In the data rows, zero lies at 4.5, halfway between 4 and 5.
What is the hidden score of each row? Scores go from 0 to 30, and 15 is about the middle. The score is a weighted sum of the row's numbers plus the product of two more (or one squared), each taken from its middle value.
[6 4 6 4 4 5 5 5 4 5 4 3 6 5 4 4 6 4 3 6] -> 9
[4 4 3 9 5 4 4 4 4 5 5 6 2 6 5 3 5 5 2 6] -> 16
[4 5 1 4 5 7 6 3 4 5 2 4 4 5 3 3 6 4 3 6] -> 5
[7 5 3 5 7 6 3 4 3 7 5 4 6 3 3 7 3 4 8 3] -> 11
[8 6 6 4 6 5 3 6 4 6 5 3 7 1 3 7 3 3 7 4] -> 23
[5 4 3 5 5 4 2 4 5 7 2 3 7 4 4 6 6 3 4 6] -> 14
[4 4 5 2 1 7 5 2 6 4 5 4 5 5 4 4 6 5 3 6] -> 15
[3 4 8 4 4 3 5 4 3 5 6 4 6 4 3 6 5 3 5 6] -> 18
[4 5 6 1 3 5 2 2 3 5 4 5 3 6 5 3 6 5 3 6] -> 14
[3 2 7 4 4 3 6 4 6 5 5 4 8 2 3 7 3 3 7 4] -> 17
[3 1 6 5 3 5 3 4 6 7 3 5 4 6 4 4 7 4 4 6] -> 9
[3 4 7 3 5 4 5 4 3 6 5 3 7 3 3 7 3 2 7 3] -> 20
[7 6 1 6 7 5 3 5 2 3 3 4 4 6 6 3 4 7 3 3] -> 21
[2 4 2 5 4 4 6 6 7 4 1 5 3 6 4 3 6 4 3 7] -> 10
[8 7 4 4 6 7 2 3 2 5 7 4 4 5 3 5 5 2 5 5] -> 16
[4 2 5 6 3 3 4 7 6 5 3 2 5 4 3 5 7 4 4 7] -> 24
[5 6 2 9 9 2 7 9 5 4 4 3 6 3 3 7 3 3 7 3] -> 17
[5 3 5 4 4 4 3 5 5 7 3 3 6 4 3 6 5 3 6 5] -> 15
[5 6 6 2 2 6 5 5 5 3 8 4 5 4 3 6 5 3 7 4] -> 22
[5 4 8 4 3 3 5 4 6 2 6 2 5 4 3 5 6 3 5 7] -> 17
[5 3 3 6 7 4 4 5 4 8 1 3 6 3 3 5 6 3 3 6] -> 15
[3 3 7 3 3 4 6 4 3 4 4 3 6 3 3 5 6 3 4 6] -> 12
[5 4 3 5 5 5 3 4 4 6 2 3 6 4 3 4 6 5 3 5] -> 15
[2 6 2 6 5 2 7 9 7 3 5 8 3 5 3 6 5 3 7 2] -> 19
[5 5 4 2 2 7 6 3 5 2 6 5 3 6 7 3 3 8 4 2] -> 17
[7 7 2 7 7 4 3 5 4 4 3 4 3 6 6 2 3 7 4 2] -> 15
[5 5 4 3 2 7 6 3 6 2 5 5 4 6 6 3 5 6 3 5] -> 14
[5 6 4 4 5 3 2 7 3 4 1 5 3 6 7 3 4 7 2 3] -> 23
[3 3 7 4 4 4 7 4 4 4 5 3 6 3 3 6 6 3 5 6] -> 12
[3 6 2 7 8 2 5 5 3 3 5 4 4 5 3 5 6 3 4 6] -> 15
[2 5 5 5 7 2 4 7 3 4 3 6 3 6 4 4 6 3 4 6] -> 22
[4 3 8 4 2 3 5 4 6 3 6 3 5 4 4 5 6 3 3 6] -> 20
[5 5 5 4 6 3 7 5 5 3 6 3 7 1 4 8 2 4 7 3] -> 19
[3 5 3 7 8 3 6 4 4 3 5 4 6 5 3 5 6 3 5 6] -> 10
[2 3 4 8 6 2 5 4 5 4 3 5 3 6 4 3 6 5 3 6] -> 14
[7 3 4 6 5 7 6 3 5 5 4 3 6 2 3 6 6 3 5 6] -> 9
[7 8 4 2 4 8 6 4 4 3 7 3 5 5 4 5 6 4 4 7] -> 12
[5 4 8 4 2 5 1 4 3 4 4 8 3 6 9 3 1 7 4 1] -> 21
[5 6 6 4 5 4 5 4 2 1 8 6 2 6 7 2 3 7 3 3] -> 15
[4 2 5 6 4 3 3 6 6 5 3 3 6 4 3 6 6 3 6 6] -> 20
[6 5 5 5 3 6 1 3 4 6 6 7 3 6 5 4 6 3 5 6] -> 10
[6 6 3 6 7 3 4 7 3 4 6 4 5 4 3 5 6 3 6 5] -> 12
[6 4 5 5 5 4 5 7 6 6 5 5 5 5 3 5 5 2 6 5] -> 19
[1 5 4 5 7 1 4 7 4 4 3 7 3 6 4 5 6 2 7 4] -> 18
[5 3 3 5 5 5 2 4 4 6 2 3 6 4 3 5 5 4 4 6] -> 18
[4 4 6 4 4 4 6 5 5 2 8 4 5 6 4 4 6 4 3 6] -> 15
[6 6 3 0 3 8 6 4 5 5 6 3 5 3 2 6 4 3 7 4] -> 11
[3 4 8 4 3 4 4 3 3 3 6 7 2 5 8 2 2 7 3 2] -> 19
[6 8 4 2 3 6 6 3 4 2 6 3 5 5 4 4 6 4 3 6] -> 4
[3 5 3 6 7 2 5 4 4 3 5 4 6 5 4 4 6 5 3 6] -> 11
[5 4 6 4 5 3 7 5 6 4 6 4 7 0 6 8 2 5 8 3] -> 13
[5 8 4 3 3 8 6 4 3 2 6 8 2 5 8 2 3 7 3 3] -> 14
[2 5 5 6 7 1 4 7 5 4 4 6 4 6 5 4 6 3 4 6] -> 27
[3 4 2 6 4 3 7 6 9 3 1 5 3 5 4 3 6 4 3 6] -> 15
[7 4 4 6 4 6 3 3 4 3 6 6 2 6 8 3 3 7 3 2] -> 9
[8 6 1 4 3 9 4 3 5 4 5 5 3 6 5 3 5 6 2 4] -> 18
[7 6 4 6 5 7 3 4 3 4 6 8 3 6 8 3 4 7 3 5] -> 11
[2 4 2 6 5 2 7 8 8 3 3 5 5 5 3 7 4 4 8 3] -> 25
[6 4 5 5 5 3 3 6 6 6 4 4 4 4 3 6 4 3 7 3] -> 25
[3 2 7 3 4 4 6 4 6 5 5 3 7 2 4 7 3 3 7 4] -> 15
[7 9 2 4 6 7 7 5 4 2 8 6 3 6 5 3 6 5 3 6] -> 8
[6 7 4 2 2 6 6 3 6 2 7 4 6 5 3 4 6 4 3 6] -> 12
[6 5 3 6 7 6 5 5 5 7 6 4 6 3 3 7 2 5 7 2] -> 18
[3 6 5 0 3 6 6 2 5 3 5 5 2 6 6 2 3 7 4 2] -> 16
[4 3 8 2 3 4 4 3 5 4 7 3 6 5 4 5 6 3 4 6] -> 15
[4 4 4 7 5 2 3 6 4 5 4 5 4 5 3 4 6 3 5 6] -> 14
[2 6 6 3 2 5 5 6 6 3 4 8 2 5 9 3 2 7 4 2] -> 21
[2 4 3 5 6 0 4 8 5 4 3 6 3 6 3 5 6 3 7 5] -> 14
[1 2 3 6 5 2 4 4 5 4 3 4 3 5 4 4 6 4 3 6] -> 11
[5 4 2 9 6 3 4 5 5 5 6 4 6 4 3 6 5 3 7 4] -> 16
[5 7 4 3 3 8 6 4 4 2 6 6 2 6 7 2 4 6 2 4] -> 14
[5 5 5 4 6 4 2 7 3 6 1 5 3 6 6 2 3 7 3 3] -> 23
[4 4 4 4 6 5 3 7 3 6 4 4 4 5 4 3 6 5 3 6] -> 14
[3 3 3 8 5 4 4 5 4 5 4 5 3 6 5 3 6 6 3 6] -> 20
[3 2 5 7 5 4 5 6 7 7 6 4 6 1 7 7 2 8 4 4] -> 23
[5 4 4 4 5 3 2 6 4 5 2 5 3 6 6 2 4 6 2 3] -> 24
[2 5 2 3 4 4 6 8 6 4 3 6 5 5 3 6 4 3 7 3] -> 21
[6 6 7 3 4 6 0 3 1 5 5 9 3 5 9 3 1 7 4 2] -> 13
[7 5 3 6 5 5 4 5 4 4 2 2 5 5 5 3 4 7 3 2] -> 17
[6 4 4 6 5 4 5 6 5 4 5 5 5 5 3 6 5 3 7 5] -> 17
[7 6 2 6 6 3 3 4 3 3 4 4 4 6 7 3 3 7 5 1] -> 13
[5 5 7 2 4 6 3 1 2 4 5 5 2 6 8 3 1 7 5 1] -> 17
[4 4 6 2 5 3 5 5 3 4 3 3 4 5 3 4 6 4 3 6] -> 18
[3 4 3 4 3 4 5 4 7 4 1 4 5 5 4 3 6 5 3 6] -> 10
[4 3 0 5 4 6 5 6 7 6 3 6 3 6 5 5 6 3 5 5] -> 6
[2 4 3 5 4 2 8 8 9 3 3 4 5 3 3 7 3 3 7 2] -> 23
[5 5 6 3 4 7 5 1 1 3 8 3 6 4 3 5 6 4 4 6] -> 16
[7 6 2 7 7 5 5 5 4 4 6 3 4 3 3 7 4 3 7 3] -> 18
[2 4 5 4 6 3 3 5 4 6 3 4 5 5 3 4 6 3 4 6] -> 19
[2 3 5 6 5 3 5 3 4 5 4 4 4 5 5 2 4 7 3 4] -> 11
[2 6 5 2 2 5 4 6 4 3 5 9 3 5 9 3 2 7 3 2] -> 17
[7 8 2 6 8 5 4 6 2 4 2 5 3 6 5 3 5 6 3 5] -> 14
[5 7 4 3 2 6 6 3 6 2 6 6 2 6 7 2 3 7 3 3] -> 14
[6 5 4 6 5 4 5 6 4 4 5 5 4 6 3 5 6 3 6 6] -> 16
[4 6 7 4 5 3 4 5 4 4 8 6 3 5 3 5 5 2 6 3] -> 29
[4 3 7 5 4 3 6 5 5 4 5 3 6 3 3 6 5 3 6 6] -> 15
[4 5 7 2 4 5 3 5 3 6 7 5 4 5 3 5 6 3 6 5] -> 13
[6 4 6 5 4 5 4 5 4 5 3 3 5 5 3 4 6 4 3 6] -> 16
[3 5 5 4 6 2 5 6 3 3 4 4 4 6 8 3 1 7 5 1] -> 17
[5 4 5 4 5 4 3 6 5 8 4 5 5 5 3 7 3 3 7 3] -> 24
[6 3 3 5 6 6 4 3 6 8 4 3 7 0 6 8 1 7 6 4] -> 11
[2 4 6 4 6 2 3 5 4 5 2 4 4 5 3 3 6 5 3 6] -> 23
[7 8 5 3 7 6 4 3 1 1 6 4 3 6 7 3 3 8 4 2] -> 15
[5 5 6 5 6 3 8 5 4 3 6 4 7 1 4 8 3 3 7 3] -> 19
[8 7 3 5 5 6 2 3 2 4 9 6 3 6 5 3 5 5 2 5] -> 13
[4 1 5 5 3 4 4 5 5 5 3 7 3 6 6 3 5 5 2 6] -> 13
[7 9 4 3 5 7 5 5 4 3 6 4 4 5 3 5 5 2 6 4] -> 16
[7 3 4 7 4 5 6 4 6 4 5 3 7 3 3 7 5 3 6 6] -> 19
[5 5 8 4 3 4 5 3 3 1 7 3 4 6 6 3 3 7 3 1] -> 25
[5 3 5 6 5 6 4 3 3 6 4 5 4 5 4 4 6 4 3 6] -> 12
[3 1 5 6 4 3 4 5 6 7 6 4 6 0 6 6 0 7 4 5] -> 19
[7 3 4 5 5 7 5 3 4 6 4 3 7 2 3 6 6 3 5 6] -> 7
[5 5 3 7 8 3 6 9 4 6 4 3 6 1 3 7 2 5 7 3] -> 22
[3 2 5 5 4 3 7 3 7 5 6 5 7 0 5 7 0 5 7 2] -> 14
[5 4 7 3 2 5 2 4 4 4 4 7 2 6 9 3 2 7 3 1] -> 21
[3 5 2 5 3 1 7 8 8 3 4 5 4 5 4 6 4 3 8 3] -> 11
[3 4 3 4 5 2 4 4 5 6 3 3 7 2 4 8 3 4 7 3] -> 16
[8 5 5 4 5 5 4 6 5 5 5 3 7 2 3 7 3 3 7 4] -> 20
[3 4 1 4 3 3 6 5 7 4 1 5 4 6 5 4 6 4 4 7] -> 2
[4 3 6 4 4 5 3 5 4 7 3 7 3 6 5 4 6 3 5 6] -> 14
[6 4 7 3 2 7 0 2 3 8 4 4 4 5 3 4 6 3 4 6] -> 17
[3 4 3 6 6 2 6 5 7 5 4 3 6 2 3 7 4 2 7 5] -> 16
[5 4 4 4 5 3 5 3 5 6 4 3 6 2 3 6 5 3 6 5] -> 13
[6 2 6 4 2 4 5 6 7 6 3 3 6 3 3 6 5 2 6 5] -> 12
[3 4 8 1 4 6 3 3 3 7 7 4 6 5 3 5 6 3 5 6] -> 10
[3 3 7 5 4 2 6 4 6 5 5 3 7 1 4 7 1 5 6 2] -> 25
[4 5 5 4 6 2 5 5 4 4 3 4 7 2 3 7 5 3 6 6] -> 18
[7 5 4 3 2 6 8 3 7 2 6 3 6 4 3 5 6 4 4 7] -> 8
[7 9 3 3 5 7 8 5 4 1 7 5 4 6 5 3 6 5 2 6] -> 7
[6 2 6 5 2 3 3 5 7 5 3 3 7 2 3 6 3 3 7 4] -> 20
[4 3 4 7 5 2 4 7 6 5 4 4 4 5 3 6 5 2 6 4] -> 21
[2 0 6 3 2 4 6 3 5 5 4 4 7 0 5 8 2 4 7 3] -> 8
[2 3 5 5 4 1 4 6 7 5 2 2 4 3 2 5 6 3 5 6] -> 16
[4 2 7 5 3 5 3 4 5 6 3 5 3 5 4 4 7 4 4 7] -> 13
[2 4 8 3 3 5 3 3 2 4 7 8 3 6 8 2 3 7 2 3] -> 9
[5 7 4 2 3 7 6 4 4 3 6 7 2 6 7 2 4 6 2 4] -> 13
[1 3 4 5 5 3 4 2 4 5 3 4 4 6 5 3 4 7 3 3] -> 13
[4 3 5 4 4 4 6 2 4 6 6 4 7 0 6 7 1 4 7 2] -> 10
[2 6 5 3 3 5 4 6 4 2 5 9 3 4 9 3 0 7 5 1] -> 14
[3 6 5 4 7 3 4 7 3 5 3 5 3 6 5 4 6 4 3 7] -> 19
[2 5 3 5 5 2 6 8 7 4 4 6 4 5 3 6 3 3 7 2] -> 24
[7 7 2 2 2 7 5 2 6 3 4 4 4 6 6 3 4 7 3 3] -> 11
[7 5 5 5 5 4 4 7 4 5 5 6 4 6 4 4 6 3 4 7] -> 15
[3 2 8 4 5 3 5 4 5 6 4 3 6 1 4 8 2 5 7 3] -> 20
[5 2 7 5 2 4 4 5 7 7 3 5 3 5 3 4 6 3 4 7] -> 19
[4 3 6 5 5 3 6 4 3 3 5 3 6 5 3 5 6 3 5 6] -> 13
[5 7 3 3 4 6 5 5 6 4 3 8 2 5 8 3 2 7 4 3] -> 20
[2 5 5 6 6 1 4 6 4 3 4 5 4 6 6 3 5 6 2 5] -> 20
[6 6 5 4 6 5 5 2 3 3 3 2 6 3 3 5 6 4 3 7] -> 15
[3 3 8 4 4 2 7 7 7 4 5 4 7 2 4 8 4 3 7 3] -> 24
[5 4 6 3 5 4 7 5 4 3 6 4 7 1 4 7 5 3 6 6] -> 10
[5 7 5 4 6 6 5 2 2 4 9 4 5 4 3 5 6 3 5 5] -> 8
[4 6 3 6 7 3 5 4 2 4 5 4 5 4 3 4 6 4 3 6] -> 10
[4 3 8 3 5 3 6 6 6 4 5 4 7 2 4 7 3 3 7 4] -> 25
[5 3 6 2 0 6 6 3 8 3 4 3 5 5 4 3 5 6 3 5] -> 15
[5 4 7 4 4 4 6 4 4 4 5 5 6 0 3 6 5 3 6 6] -> 14
[6 4 4 5 5 3 2 5 4 6 4 6 5 5 3 7 5 3 8 3] -> 12
[1 5 4 7 7 1 6 7 4 3 6 6 4 6 3 6 5 3 7 3] -> 17
[2 3 7 3 4 4 5 4 5 6 5 3 6 2 3 7 2 4 7 2] -> 20
[5 5 5 2 1 7 6 3 6 3 5 4 4 7 6 3 4 7 3 3] -> 19
[4 4 7 4 4 4 6 5 3 4 5 3 6 5 4 4 6 4 3 6] -> 9
[4 4 7 2 4 3 3 4 3 5 2 3 5 6 4 4 6 5 3 6] -> 17
[4 8 1 6 8 5 8 7 5 3 5 5 3 5 3 5 5 3 7 4] -> 10
[5 4 6 3 3 8 1 1 3 7 5 4 4 6 5 3 6 5 2 5] -> 11
[3 2 4 7 7 4 6 7 4 6 2 4 5 5 3 5 6 3 5 6] -> 13
[5 5 5 2 1 5 6 6 7 2 5 8 3 6 8 2 3 7 3 4] -> 16
[6 6 4 5 4 6 2 3 3 4 7 8 2 6 7 3 4 6 2 5] -> 11
[7 5 4 1 2 9 5 1 6 4 3 3 5 5 6 3 3 7 5 1] -> 10
[5 8 3 3 3 6 6 4 4 2 6 8 2 5 7 2 4 7 3 5] -> 10
[4 3 5 6 5 5 8 3 6 5 5 4 7 0 6 8 0 5 7 3] -> 15
[4 3 5 3 0 6 6 2 7 3 4 3 5 5 3 4 6 4 3 6] -> 16
[3 4 3 5 6 3 5 5 6 6 4 3 7 2 3 7 4 3 7 4] -> 13
[5 2 6 4 2 4 4 5 5 5 2 6 4 6 5 3 5 5 2 5] -> 20
[2 6 2 5 6 5 5 6 4 4 2 7 3 6 7 2 4 6 2 4] -> 15
[4 7 2 3 3 5 4 5 5 2 3 8 2 5 8 3 3 8 3 2] -> 17
[5 8 4 4 3 6 6 4 5 2 6 7 2 6 6 3 5 5 3 6] -> 13
[4 4 7 3 4 5 4 3 4 4 6 3 5 4 3 7 5 3 7 4] -> 14
[6 3 4 5 4 4 5 6 6 5 4 4 5 4 3 6 5 2 6 4] -> 16
[3 4 3 9 6 4 5 5 5 5 5 7 3 5 3 4 6 3 6 5] -> 8
[7 4 4 7 6 6 7 4 6 5 5 3 6 2 3 6 4 3 7 5] -> 10
[5 8 3 3 4 7 5 4 3 4 6 8 2 5 7 2 5 5 3 7] -> 4
[5 3 5 6 5 6 4 3 3 5 3 4 4 6 4 4 6 5 3 6] -> 17
[3 3 7 4 4 4 5 4 4 5 5 3 6 3 3 6 6 3 6 5] -> 13
[2 2 5 7 5 4 3 7 5 7 3 7 3 6 6 3 6 4 3 7] -> 13
[2 5 2 6 8 3 5 5 4 4 4 4 4 3 2 6 4 3 7 3] -> 12
[4 5 5 8 6 2 4 6 5 3 4 5 3 6 4 4 6 4 4 6] -> 21
[4 5 4 8 6 2 4 8 5 5 5 7 2 6 4 4 6 3 5 5] -> 19
[6 3 6 5 4 4 4 6 5 5 3 3 5 4 3 5 6 3 5 6] -> 15
[3 4 1 5 4 3 6 5 8 3 1 5 4 6 5 3 6 5 3 6] -> 9
[1 5 4 8 7 1 6 7 4 3 7 7 3 5 2 6 4 3 8 3] -> 16
[4 6 3 3 3 6 6 4 6 3 6 8 2 6 6 3 6 5 3 6] -> 7
[2 6 2 5 5 3 6 9 7 5 4 6 3 5 3 6 4 3 7 2] -> 21
[3 4 5 5 6 4 4 2 2 4 3 3 6 4 4 3 5 6 2 3] -> 15
[4 5 5 5 6 2 5 6 3 2 4 4 3 6 7 2 0 7 6 1] -> 17
[1 3 4 7 6 3 6 3 4 3 4 5 4 6 6 3 5 6 2 4] -> 11
[6 6 8 4 4 4 4 4 3 3 8 5 4 6 5 2 4 7 3 3] -> 20
[7 6 2 5 7 5 4 6 3 4 4 4 3 6 7 2 3 7 4 1] -> 12
[5 6 8 3 4 5 4 4 2 3 7 4 4 6 5 3 5 6 2 4] -> 22
[6 5 5 4 5 7 4 4 3 8 4 3 7 3 4 7 3 3 7 3] -> 14
[6 5 6 4 6 5 2 5 3 7 4 5 4 5 3 5 6 3 6 5] -> 18
[5 2 7 4 2 5 4 4 5 5 3 5 3 5 6 2 4 7 3 2] -> 17
[5 5 4 7 6 4 4 7 3 4 5 6 3 6 6 2 4 6 3 5] -> 16
[2 3 6 4 4 2 3 5 3 5 1 6 2 5 7 2 4 6 3 4] -> 20
[3 5 5 6 6 1 5 6 4 3 4 5 4 6 5 3 6 6 3 6] -> 14
[4 6 3 3 2 5 4 4 6 3 4 7 2 5 9 2 1 7 4 1] -> 17
[4 4 5 7 6 3 3 6 3 5 4 5 4 6 4 3 6 5 3 6] -> 18
[2 4 6 4 6 2 3 5 4 5 2 3 5 5 4 5 6 4 4 6] -> 20
[5 3 4 6 5 6 4 3 5 6 4 4 5 6 4 4 6 4 4 6] -> 9
[4 5 3 3 2 5 5 5 8 3 2 4 2 6 6 2 2 7 3 2] -> 20
[6 6 4 4 6 4 2 6 1 5 4 6 2 6 5 3 6 4 3 7] -> 14
[6 2 7 3 2 6 3 5 5 7 3 4 7 3 3 6 6 3 5 6] -> 18
[3 5 5 6 7 1 4 6 4 3 3 5 3 6 5 3 6 5 3 6] -> 22
[7 4 5 7 5 4 6 6 5 3 5 5 4 5 4 4 6 4 4 7] -> 14
[3 4 4 5 6 4 5 3 4 3 3 3 6 4 3 3 5 6 3 4] -> 14
[2 5 4 5 6 0 3 7 4 4 3 5 3 6 4 4 6 3 4 6] -> 20
[2 4 7 3 3 4 3 3 2 4 7 8 2 5 8 2 3 6 2 4] -> 12
[2 3 6 3 4 3 4 5 3 5 2 3 6 5 5 3 4 7 3 2] -> 19
[5 4 2 6 6 4 2 5 5 7 2 3 5 3 3 6 5 2 6 4] -> 16
[7 7 4 4 3 6 6 4 7 2 6 3 6 4 3 5 6 4 4 6] -> 15
[3 4 3 8 5 3 3 4 4 6 4 6 3 6 4 4 6 3 5 6] -> 11
[4 6 7 4 6 4 3 4 3 5 8 6 4 5 3 6 6 3 7 3] -> 8
[7 7 2 2 3 9 6 2 5 3 4 4 4 6 7 2 2 7 4 1] -> 8
[6 7 4 3 3 8 7 3 5 2 6 3 6 4 3 4 6 4 3 5] -> 13
[5 6 4 3 5 6 5 2 2 3 8 3 6 5 3 5 6 3 5 6] -> 9
[6 4 6 4 5 5 3 5 3 6 3 4 5 5 4 5 6 3 4 6] -> 17
[6 3 5 5 4 6 4 3 5 7 5 4 7 0 5 8 2 5 8 3] -> 12
[6 5 6 2 4 5 4 2 4 4 5 4 7 5 4 4 7 5 3 5] -> 12
[7 5 3 7 6 4 4 5 5 3 2 3 5 5 4 3 4 7 3 2] -> 23
[6 6 4 3 2 5 5 4 8 3 3 6 3 6 5 2 4 6 3 5] -> 20
[3 4 3 6 7 5 4 7 3 5 4 6 3 7 6 3 5 5 2 6] -> 15
[8 6 3 5 7 6 5 4 3 5 6 4 7 1 5 8 3 3 7 3] -> 12
[6 5 5 4 1 9 4 3 5 4 5 4 4 6 5 3 6 5 3 6] -> 24
[5 5 3 8 9 3 5 8 4 6 3 3 6 3 4 8 3 5 8 2] -> 26
[7 8 5 3 5 5 3 3 2 2 6 3 3 6 7 3 3 7 3 1] -> 20
[5 3 5 5 4 6 4 4 5 8 3 5 6 5 3 6 5 3 7 4] -> 13
[3 3 2 8 6 5 3 4 3 6 4 7 2 6 5 4 6 4 4 6] -> 4
[4 5 1 5 4 6 6 3 6 5 2 3 5 5 3 4 6 4 3 7] -> 4
[5 5 4 5 5 5 2 4 3 6 1 5 3 6 7 2 4 8 4 3] -> 13
[6 4 5 5 4 4 4 6 5 5 4 3 4 5 3 4 6 4 4 6] -> 13
[3 3 7 4 5 4 6 4 4 4 5 3 6 3 3 6 5 2 5 5] -> 18
[3 4 3 5 6 3 5 4 5 5 3 3 7 3 3 7 4 3 7 4] -> 14
[4 3 5 5 4 3 2 6 5 6 4 4 5 4 3 5 6 3 6 6] -> 15
[3 4 6 3 6 3 3 5 3 6 2 4 5 6 5 4 6 5 3 6] -> 18
[4 4 5 2 5 3 4 6 4 5 3 4 5 5 3 5 6 3 5 6] -> 16
[3 3 4 4 5 4 5 3 4 4 4 4 7 4 4 4 5 6 3 2] -> 8
[4 3 1 6 8 5 5 6 4 7 0 3 6 4 3 5 6 3 4 6] -> 9
[7 5 3 6 6 5 3 4 2 4 3 3 4 6 7 3 2 7 6 1] -> 16
[3 5 3 6 8 3 5 4 4 4 4 3 5 4 3 6 6 3 5 6] -> 13
